Where one turn sends some rows of the set: a few examples, then the rows asked:
gazez: |   4 |  -6 | -14 |  -4 |  -3 |   4 |  -2 | -13 |  -5 |   1 |  18 |  -3 |   3 |   0 |  -2 |   3 |   2 |  10 |   8 |   4 |  -2 |  -1 |  -3 |   5 |  14 | -19 |  18 |  -6 |   5 |  14 |  11 |   0 |
viga: |  -5 |   8 | -13 |  -5 |  -5 |  -2 |   4 |  -9 | -11 |  13 |  -1 |  -1 |  -4 |   3 |  -4 |  -2 |   5 |   3 |  -4 |  -4 |   7 |   3 | -23 |   8 |  -7 |  -6 |  -4 |  -1 |  -4 |  13 |   9 |   4 |
Kibeg: |   4 |  -6 | -10 | -14 |  -5 |   9 |   8 | -18 |  -5 |   5 |   9 |  -2 |   7 | -12 |  14 |   1 |   5 |   8 |   6 |   0 |  -4 |   8 | -13 |  11 |  -1 | -12 | -10 |   2 |  -2 |  14 |  13 |  12 |
Kog: | -10 |   0 |  -5 |  -7 |  -1 |   1 |   2 | -12 | -16 |   3 |   4 |  -3 |  -3 |   8 |   8 |   1 | -13 |  14 |  -5 |   1 |  -5 |   2 |  -7 |   9 |   0 |  -9 |   3 | -12 |  -2 |   3 |  18 |  -2 |
vitum: |   9 |   0 | -16 |   7 |  -1 |   5 |   0 |  -3 |  -2 |   4 |  14 |  -1 |  12 |   1 |   3 |   1 |   1 |   6 |   5 |   7 |  -6 |   9 | -13 |   7 |  10 |  -5 |  10 |  -7 |  20 |  18 |  25 |  -1 |
Lup: |  -1 |  -5 | -14 | -12 |  -7 |   9 |  14 | -11 |  -6 |  11 |  -9 |  -3 |  -3 |  -1 |   3 |  -8 |  -2 |  13 |   3 |  -5 |   2 |  18 | -14 |   5 |  19 | -16 |   3 |  -8 |  -3 |   9 |  21 |   3 |
Bevof: |   0 |  -9 | -13 |  -7 |   2 |  -2 |  13 | -14 |  -5 |   6 | -10 |  -7 |  -9 |   9 |   5 |   9 |   0 |   6 |   8 |  -6 | -12 |   8 | -21 |   1 |  10 |  -5 |  -6 |  -6 |   3 |  12 |  17 |   5 |
Boga: |   8 |  -6 |  -9 | -10 | -15 |  13 |   3 |  -4 |  -8 |   8 |  10 |  -4 |  13 |  -1 |   7 |  -6 |  -4 |   7 |   8 |  -5 |  -6 |  14 | -29 |   5 |  10 |  -5 |  -1 |  -8 |   0 |  13 |  16 |  14 |
Lumo: |   1 | -13 | -14 |  -7 |  -5 |   9 |   5 | -14 |  -4 |   2 |  12 |   2 |  -3 |   1 |   1 |  -1 |  -2 |   9 |   9 |   7 |  -6 |  -6 |  -7 |   6 |  12 | -18 |  16 |  -2 |   3 |  14 |   4 |   1 |
mel: |  -9 |   2 | -13 |   3 |  -6 |   1 |  -3 |   9 | -11 |   6 |   0 |   4 |   1 |   0 |   6 |  -1 |   4 |   9 | -10 |   2 |  -7 |   8 | -17 |   6 |   8 | -10 |   0 |   3 |  -5 |  10 |  20 |   7 |
Zel: |   5 | -10 | -11 | -14 |   3 |   9 |   9 | -18 |  -5 |   4 |   5 |   2 |   9 |  -1 |  22 |  -3 |   4 |  10 |   5 |   2 |  -5 |   3 | -11 |   9 |  -4 | -12 |  -6 |   2 |   0 |  13 |  15 |   9 |
Nafu: |  -4 | -12 | -23 |  -3 |  -9 |  -9 |  -2 |  -3 |  -8 |   9 |  -7 |   3 |   8 |  11 |   2 |   6 |   4 |  10 |   3 |  -1 |   2 |  12 | -19 |   6 |   7 | -13 |  -2 | -10 |   0 |  23 |  12 |   4 |
Dum: |   5 |  -4 | -16 |   1 |  -7 |  -4 |  19 |  -9 |   0 |   4 |   7 |  -6 |   4 |  15 |  10 |   6 |  11 |   3 |   4 |   0 |   0 |  -1 | -19 |  -5 |   4 |  -4 |   6 |  -6 |   7 |  13 |   6 |  -2 |
pir: |   4 |  -9 | -17 |  -8 |  -2 |   5 |  13 | -15 |  -9 |   4 |  17 |  -3 |  -5 |   8 |   8 |  -9 |  -8 |   9 |  -3 |  -7 | -14 |   7 | -15 |   7 |  -6 |   1 |   0 |  -6 |   8 |  16 |  18 |   2 |
zumen: |   2 | -10 | -10 |  -2 |  -5 |   7 |   0 |   3 |  -1 |   5 |  -3 |  -2 |  -3 |   8 |   0 | -10 |  -7 |   8 |  -6 | -12 |  -1 |   4 | -29 |  -2 |   4 |  -4 |   5 | -10 |   6 |   9 |  17 |  12 |
kaga: |   7 |   0 |  -4 |   1 | -17 |  -2 |  10 | -13 | -13 |   1 |   8 |   3 |  -1 |   5 |   7 | -12 |   3 |   9 |  -5 |  -1 |  -5 |  -3 | -16 |   8 |   5 | -14 |  12 |   2 |   1 |   6 |  11 |  13 |
rifu: |  -5 |  10 | -13 |  -5 | -15 |   4 |   0 | -21 |  -1 |   6 |  12 |  -8 |   6 |  -3 |   0 |   1 |   5 |   4 |   9 |   3 |   7 |   8 | -12 |   6 |   5 | -11 |   3 |   1 |  -1 |  19 |  14 |   4 |
diz: |  -9 |   4 |  -8 |  -9 |   3 |   4 |  -4 |  -2 |  -8 |   5 |  -1 |  -8 |   2 |  10 |   9 |  -1 |   3 |   2 |   7 |   8 |  -3 |   4 | -11 |  -1 |  -1 | -21 |   4 |   0 |   1 |  13 |  24 |  -3 |
Voran: |   5 |  -1 | -15 |  -1 |   6 |  16 |  13 |  -7 |  -7 |  17 |   6 |  -8 |   3 |  10 |  18 |  -1 |   6 |   6 |   1 |  -6 | -10 |   7 | -17 |   9 |  16 |  -9 |  13 |  -1 |   5 |  11 |   9 |   1 |
takuf: | -11 | -14 | -19 |  -3 |   0 |   4 |   3 |  -5 | -13 |   2 |  -2 |   5 |   6 |  -3 |   8 |   2 |  -3 |  10 |   4 |   6 |  -9 |  11 | -28 |  13 |   8 |  -9 |   9 |  -5 |  15 |  16 |  11 |  -2 |
Faket: |   0 |  -4 |  -8 | -11 |  -7 |   9 |   2 | -20 |  -1 |   8 |  11 |  -3 |   8 | -11 |  10 |   0 |   4 |   8 |   7 |  -2 |   3 |   7 | -13 |  11 |   1 | -11 |  -7 |   2 |  -3 |  13 |  14 |  13 |
zas: |   5 |   1 | -22 |   3 |   4 | -11 |  -1 |  -8 |  -1 |  -4 |   2 |   7 |  -1 |   7 |   1 |  -3 |  -3 |   5 |  -6 |  -2 |   4 |   7 | -15 |   9 |   3 | -12 |   4 | -12 |  14 |  15 |  15 |  -1 |
vogi: |   8 |  -5 | -10 |  -1 |   1 |  18 |   2 |   0 |  -4 |  13 |  12 |  -7 |  10 |   6 |  15 |   2 |   2 |   6 |   4 |  -9 |  -9 |  13 | -25 |  12 |  14 |  -7 |   6 |  -7 |  10 |  14 |  12 |   8 |
zafuv: | -12 |  -1 | -19 |   3 |  -7 |   6 |  -1 |  -3 |  -3 |   6 |  -1 |  -5 | -10 |   3 |   4 |  -7 | -10 |   9 |   2 |  -9 |  -5 |   8 | -10 |   5 |   9 | -13 |  -6 | -13 |   8 |  21 |  19 |   4 |
sov: |   8 |   2 | -15 |   3 |  -3 |  -4 |   3 |  -9 |  -3 | -10 |   3 |   6 |  -8 |   6 |  15 |  -6 |   3 |   4 |   9 |  -4 |   3 |   4 | -22 |   6 |   4 |  -8 |   5 |  -7 |   1 |   2 |  23 |   6 |
gofi: |   5 |  -1 | -14 |   5 |  -3 |  -2 |  14 | -12 | -12 |  13 |   4 | -11 |  -2 |   8 |  -1 |  -9 | -12 |   4 |  -2 |   2 |   3 |   7 | -21 |  20 |  -1 |  -7 |   0 |  -3 |   1 |  13 |  11 |   0 |
Lub: |   0 | -12 |   0 |   5 |  -8 |  -5 |   4 |  -5 |  -2 |   2 |  -7 |   4 |  -2 |   7 |  11 |  -3 |   4 |   7 |  -2 |   3 |  -6 |   7 | -22 |  13 |   8 | -12 |  13 |  -4 |  -1 |  13 |  11 |  -9 |
zin: |   6 |  -4 | -13 |   1 |   0 |   5 |  -3 |  -9 |  -2 |   3 |  17 |  -1 |   5 |   0 |  -5 |   4 |   4 |   5 |   9 |   5 |   0 |  -1 |  -3 |   8 |  14 | -16 |  13 |  -6 |   8 |  16 |  13 |  -1 |
duzu: |  -3 |  -8 |  -8 |  -9 |  -6 |   3 |   6 |  -4 |  -1 |   4 |   2 |   4 |   3 |  16 |  -6 |   2 |  -5 |  10 |   5 |  -5 |  -1 |   5 | -19 |  -3 |  -1 |   5 |   7 |   3 |   9 |   6 |  10 |   5 |
vato: |   6 |  -4 |  -8 |   1 |   0 |  18 |   7 |  -2 |  -5 |  16 |   8 | -10 |  10 |   7 |  16 |   0 |   7 |   7 |   4 |  -9 | -11 |  10 | -21 |  11 |  12 |  -8 |  11 |  -5 |  12 |  16 |  12 |   3 |

kaga -> pir
viga -> zumen
Now find these:
vitum -> rifu
Kibeg -> vato
diz -> Lup
Lumo -> Zel
zin -> Faket
Nafu -> mel
gofi -> duzu
Bevof -> Lub

